In the data rows, zero lies at 4.5, halfway between 4 and 5.
Some points:
[6 6 2 5 4 6 5 5 5 8 4 3 3 0 6 5]
[4 6 2 2 7 5 5 5 4 2 4 3 4 7 5 6]
[1 5 7 4 4 6 3 3 5 4 8 5 4 3 6 3]
[6 2 5 6 4 7 4 3 1 5 8 5 5 6 1 4]
[5 1 5 3 1 0 5 7 6 7 6 5 5 6 6 7]
[1 5 7 3 4 5 4 4 6 6 8 6 5 2 5 4]
[4 6 6 6 2 2 6 4 8 2 1 5 4 1 6 4]
[3 5 7 6 2 4 5 3 3 3 8 7 3 4 4 4]
[5 4 2 3 1 3 7 6 5 7 7 6 8 4 4 9]
[4 4 4 6 5 6 2 2 4 7 6 6 8 5 3 3]
[1 7 6 3 4 5 4 4 6 4 7 6 4 2 7 4]
[6 0 2 8 5 6 4 3 4 5 4 6 5 6 2 3]
[6 5 4 7 4 4 5 3 1 4 3 7 5 8 2 6]
[2 6 3 3 3 3 6 4 8 2 4 5 6 5 7 6]
[7 3 1 8 4 6 6 4 3 7 4 4 2 2 5 4]
[6 4 3 6 6 5 5 4 1 4 5 6 5 7 2 6]
[4 0 1 8 4 5 6 3 5 3 6 6 4 7 5 4]
[5 0 7 2 4 4 6 8 7 2 5 2 0 4 4 5]
[3 7 5 4 6 3 3 4 6 3 2 4 7 6 6 4]
[4 6 6 4 3 3 3 4 6 6 1 5 8 3 5 3]
[5 3 4 6 6 4 4 5 3 7 5 5 0 5 6 4]
[5 7 4 5 6 4 5 5 1 4 4 5 5 7 4 6]
[3 5 4 4 5 5 2 3 6 6 4 5 9 4 6 2]
[6 4 7 5 3 5 7 7 6 3 0 3 2 1 4 3]
[3 6 3 4 6 6 4 4 6 6 5 4 3 2 8 4]
[4 3 6 4 7 7 3 4 4 3 8 2 3 5 4 2]
[4 4 0 5 6 5 6 4 5 2 5 5 4 7 5 7]
[5 4 7 4 4 1 3 7 4 7 4 4 3 6 6 4]
[5 8 8 3 5 5 5 5 3 3 8 3 5 4 3 5]
[3 6 6 4 5 4 2 3 6 4 6 4 6 4 7 1]
[3 5 4 4 4 4 3 3 7 7 4 5 9 2 6 2]
[6 4 7 3 5 5 4 7 7 4 0 2 3 2 4 2]
[6 0 2 6 6 6 6 5 6 3 5 4 2 6 5 3]
[2 6 7 3 2 5 4 4 6 6 8 6 7 2 4 6]
[5 7 4 5 2 3 6 3 3 4 6 8 8 5 3 7]
Along one direction, these points spread out more than along any other. How far along it is each point below, from 0 to 99? The average is 50, and the first point in the table lies past the average.
[3 5 5 3 8 5 2 4 5 4 5 3 6 6 5 2] 56
[3 4 5 2 6 5 4 6 7 1 1 3 3 5 6 3] 60
[5 6 7 3 5 2 2 6 3 8 4 4 7 6 4 5] 57
[3 6 2 4 7 4 5 4 4 2 3 5 4 6 5 7] 42
[7 0 1 8 4 7 6 3 4 6 4 4 3 3 4 3] 26
[5 5 1 4 7 6 6 5 3 3 5 4 4 6 4 7] 31
[3 7 5 4 6 2 3 5 5 4 2 4 5 6 5 5] 58
[5 8 4 4 6 4 4 5 3 6 4 5 3 5 6 6] 50
[8 7 5 4 3 6 7 6 4 7 3 1 4 0 4 5] 57
[8 8 5 6 2 4 7 4 1 5 5 5 5 2 2 7] 42
[7 3 1 5 3 5 8 4 2 4 8 6 5 6 2 8] 19
[5 4 5 4 6 4 1 5 4 8 3 4 8 5 4 3] 54
[4 5 9 3 3 3 6 6 7 0 3 4 1 2 5 5] 67
[6 1 5 6 5 6 4 5 4 6 0 3 4 5 2 3] 36
[5 6 6 3 7 6 4 5 2 3 7 2 3 6 3 5] 42
[5 2 4 7 4 5 6 3 5 1 0 6 3 6 3 4] 33
